In the data rows, 128 means zero.
A hidden rule labels the rows of this table. It goes by one to three of the table's principal directions, not those with the most spread.
[183 126 136 146 151 115 121 134 116 121 101 171 125 109 152  55 156  99
 147 184 173 145 138 153 125 150 111 155 129 105 148 180 155  99 120 127
  99 131 121 128 114 129 201] WO
[155 162 155  45 177 121 156  81 189 138  94 105 182 123 168 149 158 132
 120  99 182 197 138 129 190 206  89 133 122 118 146 164 117 108  59 130
  92 119 106 108 113  80 209] ZV
[ 95  88 131 179 102 151 133 124 169  76  81 116 146 159 160 180 127 133
 192  89  55 165 135 139 120 153 158 102 128 124 112 108 135 113 132 178
 137 121 148 135 123  95  96] WO
[ 73 104 105 143 149 141 128 142 152 124 131 163  86 131  73 153  71  67
 111 115  13 107 107 108 108  71 187  59 104 120  28 106  92 190 181 145
 172 102 158 147 134 139  61] Jr
[153 110  92 146 157 163 100 147 225 153 151 163 103  64 104 117 119 108
 165 207  34 139 108 124 150  86 127 124  87  91  89  87 130 163 143 137
 133 126 155 161 113 142 128] WO
[110 115 133 112  99 150 156 133 122 132 141  76 144 159 122 216 124 186
 118 115 118  80  79 110 119 109 151 134 132 212 120  55 110 154 140 140
 128 137 138 125 148 130  78] ZV
[ 40 158 132 142 123 178 155 108  52 155  98  71 205 199 145 249 146 235
 133  67  76  94 104 114 152 108 176  87 142 202 149  42 134 106  77 255
 123 133 139  84 167 100  53] WO
[159 124  96 129 165  88 131 173 117 118 124 134 124 125 114 132 164 120
  97 128 143  88 101 127  95 124 123 131 113 125 112 103 127 156 118 108
 112 110 129 109 145 130 137] Jr
[160  88 134 159 130 111 108 137 135  75 119 154  86 125 118 106 143  91
 142 121 136 133 116 122  81 124 113 148 116 121 117 114 157 137 171  90
 111 137 142 154 124  85 146] Jr
[ 85 165 146  82 147 116 131  87  77 160 123 106 132 179 109 164  97 142
  77  58 186 102 137 122 129 144 116 110 152 137 148 127 114 142 137 136
 153 133  94 103 164  97 147] Hs
[146 115 111 181  74  69 130 176 114  92 159 120 112 123 119 119 121 136
 104 106 160  97 111 119  81 114 117 168 137 134 150 129 146 125 156  40
 105 132 144 120 134 154  93] WO
[125 147 129  94 119  56 181 146  53 133 131  70 169 191 129 190 128 179
  56  73 246  67  98 113  95 161 140 155 161 220 140 128  99 119 114  88
 108 124 117  75 160 145 104] ZV
[138  50 110 244  53 118  87 172 111  46 188 122  49 133 105 120 131 141
 204 155 101  96 120 115  48  69 134 202 129 160 123  59 179 129 226  57
 113 164 149 188 107 145  35] ZV
[221 145 116  50 174  68 126 147 121 131 124 145 130  81 125  71 196 105
  49 140 238 126 115 121 103 154  67 159 106 109 152 148 122 138  90  50
  88 105 123 120 131 115 204] ZV
[110 131 126 140  89 147 106 133  76 176 172 128 106 139 104 137 107 159
 110 152 152  70 124 127 124  84 130 149 135 151 153  89 129 142 157 113
 152 148 111 129 153 156  96] Hs
[ 92 176 136  30 169 109 190 101 136 170  85  84 211 162 142 200  98 140
  56  61 153 139 114 118 163 190 150  67 146 165 108 164  59 122  65 177
 151  99 132  68 157 118 144] WO
[132 149 117 143 161 136 116 138 122 173 133 179 107 114  96  88 124 102
 122 170 109 106 142 148 161  93 134 121 111  73 110 155 131 161 128 132
 137 125  94 121 129 154 148] ZV
[129 143  98  75 196 150 140 121 172 149 148 167 111  61  84 101 109  65
 107 195  34 124  96  87 157  76 138  81  76 131  37 109  83 177 129 141
 129 102 154 160 113 164 114] ZV
[142 157 135  39 105  72  91 111  79 158 175 104 131 106 133  74 129 137
  43  82 249 152 170 118  94 151  90 138 156 120 193 174 108  90 108  65
 153 121 131 120 118 136 146] Jr
[132 103 145 215  69 165 101 138 113 110 164 120 104 130 137 119 149 176
 206 161 114 127 138 136 135  92 122 186 134 136 170  96 192  99 147 125
 106 176 121 150 109 126  93] Jr
[117 165 125  90 170 165  92  90 124 202 168 171  97  81  84  59 101 103
 121 186 106 134 159 115 172  77 115 102 108  88 113 145 120 142 130 155
 160 139 112 154 113 149 142] ZV
[161 130 129 130 139 162 101 107 187  90 101 140 138  72 176  62 169 108
 197 163  74 210 167 156 155 158  88 130 124  49 165 162 155  95  97 163
 115 123 129 158  88 118 191] ZV
[121 153 142  84 187 103 134 108  98 143 118 152 123 138 105 106 127  88
  82  98 159 133 133 113 132 130 133  93 120 125  96 163 118 137 114 137
 129 119 120 112 126 100 157] ZV
[116 116 122 116  72  79 167 159 155 131 170  45 185 155 142 233  99 206
  98  74 155  89  72  92 109 140 162 127 141 243 126  81  96 117 110 110
 127 136 168  83 133 147  63] ZV
[ 91 124 108 138 165 176  65  84 115 136 151 219  36  69  67  28  72  36
 143 196  19 133 148  99 108  36 130  76  95  76  71 114 128 164 216 157
 166 119 154 213 111 146 114] WO
[176 152 131  39 207  72 143 132 131 144 133 158 108 102  92  66 132  52
  50 129 196 132 128 120 125 145 114 111 116 106  78 204  92 159 114  73
 131 109 111 115 116 128 192] Jr
[116  89 138 241  93 135 120 115 139  36  87 155  92 146 149 121  98  89
 204 121  88 163 128 136  95 146 109 173 143 104 145 125 184 100 209 101
  94 147 147 167 136  89 134] Jr
[ 78 147 101  96 165 149 128  99 217 170 127 123 154 110 116 181  85 120
 134 107  44 164 136 107 180 137 135  68 100  99  85 101  88 145 102 171
 161 107 141 126 133 119 105] ZV
[ 89 184 106  73 189 154 132  90 195 216 117 135 176 100 139 142  96 127
 120 140  85 166 150 123 208 155 125  55 109  86 116 139  89 123  60 205
 158 100 126 104 134 137 160] WO
[118 166 107  63 158 147  90  95 184 203 148 127 148  92 123 133 121 152
 114 131 109 146 153 130 177 125 104  95 108  77 149 109 104 148  91 163
 161 114 112 125 123 131 161] ZV
[111 104 139 122 121 121 127 134  67  82 104 115 115 170 138 151 159 115
 109  73 146 116 129 132  79 140 140 120 138 146 126 105 129 134 138 126
 132 113 125 128 143  96 111] ZV
[ 80 129 120 152 109  91 131 125  72 136 149 142 103 164  87 154  64 110
  83  90 148  69 110  96  94  99 144 118 129 167 103 104 111 148 185  89
 144 130 130 121 162 138  79] Hs
[151 117 140 153 125 144 135 151 126 113  99 138 140 137 146 119 170 134
 154 142 112 131 133 166 141 130 145 138 130 104 134 154 147 130 107 152
 116 129 109 115 116 127 148] Hs
[144  98 105 118 152 116 124 159 167  98 157 136  86  98  93 140 133  82
 106 131  91 128  94  98  99 101 127 134  97 134  70  84 118 167 156  65
 118 114 161 155 125 117  91] Jr
[117  85 169 171  96 149 152 154  83  82 120 136  74 172 103 142 113 100
 117 114 115  96  91 135  82  90 177 138 151 171  91 135 148 157 199 104
 127 145 144 142 136 110  92] Jr
[113 101 134 217  88 169 101 140  98 120 149 155  90 132 118 104 123 133
 191 171  81 105 137 136 127  76 145 143 124 125 130 104 170 123 164 147
 134 160 122 151 121 141  90] Jr
[113 171 129  47 233 191  76  40 125 158  87 214 111  56 132   8 139  33
 137 188  61 227 194 130 172 122 101  64  99  30 112 177 119 112 107 217
 142  91 132 186  94 108 207] Jr
[111 127  94 141 136 127 108 125 148 153 107 167 135 119 126 126 103 103
 132 145  92 128 147 139 135 131 133 105 109  84 115 123 104 138 135 144
 156 102 124 129 143 146 128] Jr
[ 94 165 116 102 183 130 131 128  63 203 142 162 134 133 103 110 112 116
  85 165 126  90 128 122 150  88 174  84 121 149  89 141 103 137 106 183
 143 109 123 103 133 169 116] ZV
[161 105 149 184 103  78 176 172 162  58  70 111 161 166 168 147 131 113
 142  73 155 150 116 167 111 202 138 148 162 113 137 207 145 104 118  97
 109 133 128  79 133 104 170] Hs
[131 134 144  86 124  87 172 143  81 144 134  82 145 185 110 184 123 163
  66  80 217  59  95 116 105 143 145 128 147 205 117 124  98 151 122 106
 138 137 107  85 158 127 118] ZV
[ 97  65 179 167  57 177 134 130  73  46 119  72  92 204 141 180 162 168
 183  74 112 117 131 143  77 115 170 143 163 186 129  90 159 129 172 150
 138 156 122 157 116  90  58] Jr
[119  94 132 217  95 121 184 174 165  59 118  72 164 169 156 200 128 171
 204 111  72 128  93 131 128 147 177 146 148 189  99 123 149 102 121 153
  98 153 151 101 113 135  69] Jr
[ 87 116 123 215  68 135 130 160 114 111 136 114 104 167 120 162  96 147
 147  96  95  86 128 151 114 110 143 137 154 107 147 113 150 146 169 109
 146 140 111 116 156 147  84] ZV
[124 118 129 129 116 150 125 132 137 136 118 141 116 129 113 137 125 120
 122 127 102 111 124 135 130 112 133 112 117 110 117 115 120 158 138 131
 149 124 119 133 141 125 122] WO
[174  80 117 195  75 131  88 171 149  99 158 136  96 101 146  96 156 137
 182 176 131 132 135 151 100 118 111 189 127 108 164 107 169 112 153  80
 118 148 135 153 110 141 122] Hs
[136 123 126  91 113  81 144 132 150 112 138  87 144 139 141 164 117 139
  94  82 182 134 115 114 103 168 119 140 142 162 136 128 104 121 127  77
 124 118 141 116 131 124 125] ZV
[142 148 146 164 159 140 108 108 102 141  90 192 115 120 143  46 139  90
 152 162 146 156 164 158 149 138 112 125 131  62 156 191 170 102 121 161
 114 132 106 127 122 111 206] WO
[161 116 111 101 158 121 119 130 150  88 122 171  89  67 111  53 126  46
 113 167  84 142 117 113  94 111 110 106 105  99  87 145 111 152 158 104
 128 105 157 171 111 142 155] Jr
[ 93  99 124 170  73 128 159 147 169 100 116  75 160 169 145 222 100 173
 155  77  87 122 106 125 117 147 163 120 144 171 118  95 116 122 134 142
 141 132 152 110 142 125  63] ZV
[167 153 160 146 115 115 164 124 140 115  76  87 204 158 203 144 175 187
 164 106 208 172 145 171 172 220  97 177 165 118 213 187 165  60  55 145
  80 148  98  76 128  99 204] WO
[187  88 156 132 112  90 145 162 109  55 116 123  88 146 119 113 158  94
 101  98 196 111  99 136  64 145 111 174 142 143 127 149 147 148 168  41
 106 142 125 133 134  92 157] Jr
[119 118 168 118  23  68 177 170  83 142 154  36 161 218 126 228 104 218
  47  11 255  50  98 131  89 156 159 146 183 218 169 140 107 133 123  61
 156 155 111  53 165 128  81] WO
[ 89  95 137 136  59 103 196 175 142  88 161  19 154 190 125 255  88 194
 106  47 117  80  62  98  85 132 190 123 166 255  93  84  96 138 146 107
 141 143 171  94 142 142  18] WO
[142 121 131  96 129 104 154 136 129 133 124 131 138 127 125 144 119 115
  83 125 159 109  94 106 112 133 139 116 116 177 102 123 100 137 127 105
 120 114 150 119 137 130 127] WO
[147 106  96 170 106  80  86 157 102 130 145 157  93 134 119 108 129 116
 119 132 185  78 139 139  79 128 102 156 119 104 153  97 137 143 164  68
 140 121 106 127 153 140 138] ZV
[105  85 135 133 125 168 180 154  83  60 111  87 139 159 136 193 163 145
 149 138  45  99  66 105  89  92 203 109 128 246  57  65 114 137 136 191
 105 120 178 144 118 136  37] Jr
[169 137  97 116 189 115 116 152 166 150 153 189 116  50 104  68 144  73
 110 200  86 141 108 105 149  87 125 118  76 103  79 133 125 143 106 112
  99 109 157 139 102 151 144] ZV
[128 147 116  92 152 108 124 129 108 153 173 145 112  93  95  93 110 101
  84 152 131 114 117  94 127  89 131 117 112 148  96 132 108 139 132 103
 128 123 143 135 117 158 110] Hs
[107 140 142 118 133 148 122 119 105 159 119 139 106 157 102 126 124 124
 113 105 138 106 156 152 144 119 135 106 134  86 125 149 123 163 131 139
 165 129  80 120 142 122 135] WO
[131 148 128 106 151 108 116 104 127 138 130 148 121 118 109  93 117 108
 115 119 145 137 149 123 137 127 110 121 122  98 125 160 123 134 131 118
 133 129 110 131 119 125 154] Jr
[103 137 110  91 121 126  86 101 142 171 171 136  93 102 105  97  63 104
 106 139 133 126 155 116 114 118 111 103 134 106 131 127  95 139 169 110
 189 123 131 154 132 156 128] Jr
Here are more rows. What is the label of each one?
[193  93 124 166 105  60 137 185 143  63 138 100 123 131 151 125 161 129
 134 109 203 123 106 133  73 174  99 186 143 145 154 134 157 106 132  45
  93 142 138 109 128 113 151] Jr
[106 126 142 150 133 169 118 101 132 122 105 125 139 146 132 153 133 159
 172 120  76 145 128 134 142 111 142 120 130 129 135 105 154 123 134 197
 124 145 132 138 121  94 125] Jr
[ 86 118 126 193 110 161 154 152 150 123 129 106 138 149 143 177 105 148
 174 135  58 131 114 134 148 124 170 118 143 149 110 112 141 113 126 168
 127 135 149 116 131 142  77] WO
[115 134 124 168  27  79 151 140 101 125 142  59 178 180 162 202 102 221
 120  75 219  84 122 131 114 172 107 190 168 181 212 106 127  91 131  68
 116 147 110  88 165 155  93] Jr
[191 159 142  83 147  63 207 153 173 112  78  76 224 139 185 166 167 155
  90  87 220 158 101 145 160 234 105 155 149 147 159 200 113  91  35  98
  75 118 122  51 134 115 203] Jr
[116 129 106 150 147 127  91 131 161 168 168 153 100 113 102 119 112 126
 149 150 102 119 145 124 147  95 132 118 103  98 109 106 136 149 136 130
 143 130 116 135 114 140 117] ZV
[110 116 139  98 159 163 114 122 116 136 159 130  91 121 100 109 130 106
 138 149  85 135 135 116 126  87 162  96 122 145  75 123 120 144 137 164
 156 134 137 154  99 129  96] Jr
[104 116 117 222  91 132 141 162 117 139 148 121 130 164 114 189 102 171
 160 138 107  68  97 127 138  98 150 158 128 164 127  77 154 135 151 124
 117 158 120 104 157 142  76] Hs
[227 148 104  65 166  74 124 150 156 137 137 119 145  82 137  95 198 137
  90 152 231 117 118 132 129 172  47 179 107 101 172 126 126 140  77  54
  91 121  96 111 134 126 215] Jr
[123 125 134 205  82 136 139 131  83  71 110  93 155 158 175 160 172 179
 185 109 145 132 131 135 129 158  93 192 146 143 198  87 183  75 113 121
  73 152 115 121 148 106 112] Jr
[134 125 146 106 121 124 139 106 161  86  99 105 132 131 158 120 139 119
 141  90 144 184 153 139 124 179 106 129 146 101 147 167 129 109 120 115
 121 118 127 141 112 104 154] WO
[ 87  77 139 159  89 168 110 127 117 103 149 151  37 146  75 130  83  88
 137 124  65  84 119 115  80  59 164  96 120 138  70  88 122 192 225 112
 175 132 134 184 132 131  62] WO
[142 142 131  66 158 100 145 134 165 147 149 101 150 117 116 137 119 132
  93 110 144 149 118 116 139 138 143 114 134 146 101 164 100 130 101 122
 137 127 143 107 106 130 132] Jr
[101 165 127 152 121 143 137 119 115 150  97 102 195 156 171 175 148 190
 148  99 120 130 139 155 175 157 123 126 143 111 188 119 146 100  70 192
 114 129 103  80 148 120 148] ZV
[111 143 139 114 139 141 129  91 119 118 110 127 126 139 138 136 132 122
 132 109 137 149 140 127 142 146 103 137 130 115 146 121 136 125 132 125
 111 124 111 141 135 103 148] ZV
[157 110 115 144 112  87 141 153 113  86 116 128 117 135 130 139 148 110
 103 108 179  99 107 120  89 153  93 163 120 134 138 103 131 138 143  50
 101 119 123 126 159 117 132] ZV
[159 113 119 156 126 117 106 158  94 127 117 182 106 112 135  63 142  88
 124 180 140 111 137 160 104 116 138 138 126  97 133 161 136 130 144 117
 129 114 122 131 123 159 160] ZV
[163 135 106 155 127 119  79 126 119 150 157 192  94  65 124  19 126  91
 146 214 145 139 163 133 131 105  89 160 110  73 155 155 147 107 144  92
 120 129 121 160 109 171 161] WO
[112  90 136 181  86 150 137 147 136  91 147 101 108 145 122 166 123 160
 168 125  81 115 101 112 102  92 161 136 134 179 110  85 150 129 161 136
 119 149 160 148 117 126  60] WO
[121 127 129  98  83  84 122 120  96 137 153 108 128 143 134 129  89 132
  86 105 208 114 140 123  94 151 121 149 154 160 154 143  97 112 155  70
 150 124 125 124 138 155 118] Hs
[138 136 133 142  73 122 108 149  64 167 178 112 134 131 131 105 143 186
 122 153 189  92 148 141 129 102 131 167 147 149 180 134 141 103 113 112
 137 153 106 111 122 174 101] Jr
[105 161 158  62 139 111 137  92  83 141  94  75 176 190 164 166 160 173
  99  35 217 148 168 152 139 197 119 112 165 126 180 159 119 103  71 164
 141 120  84  83 137  85 168] ZV
[139 132 114 132 143 124  97 134 122 138 154 175  97  85 106  53 130  86
 128 168 100 128 151 128 131  89 128 112 106  84 108 154 129 140 132 121
 139 121 122 146 101 160 133] ZV
[166 142 108 123 154 142  95 119 154 145 140 154 142  71 147  83 173 129
 166 193 116 163 149 134 170 127  88 160  97  86 154 117 147 107  89 133
  98 127 116 144 104 137 164] Hs
[115  57 150 222  82 156 103 136 126  43 102 141  49 176 118 112 120  90
 215 109  88 136 167 169  79 128 142 149 150  79 112 142 166 145 217 112
 163 153  99 174 121  99 105] ZV
[ 96 171 119 117 153  96 183 131 147 153  93  99 206 153 152 187 106 155
  93  74 126 128 106 118 159 172 150  76 138 151 122 150 103 107  64 178
 119 106 145  61 151 129 133] WO
[112 132 152  80 167 135 197 136  96 109  86 103 146 178 119 183 128 108
  85  97 120  98  84 130 125 142 175  95 144 186  67 144  90 163 122 159
 131 115 123  99 147 119 126] Hs
[210  94 103 158 168  58 148 191 116  52 139 162 102  91 112  86 172  73
 113 184 150 112  66 101  70 107 125 194 101 175  76 124 148 132 157  38
  44 122 170 142 108 139 129] Hs
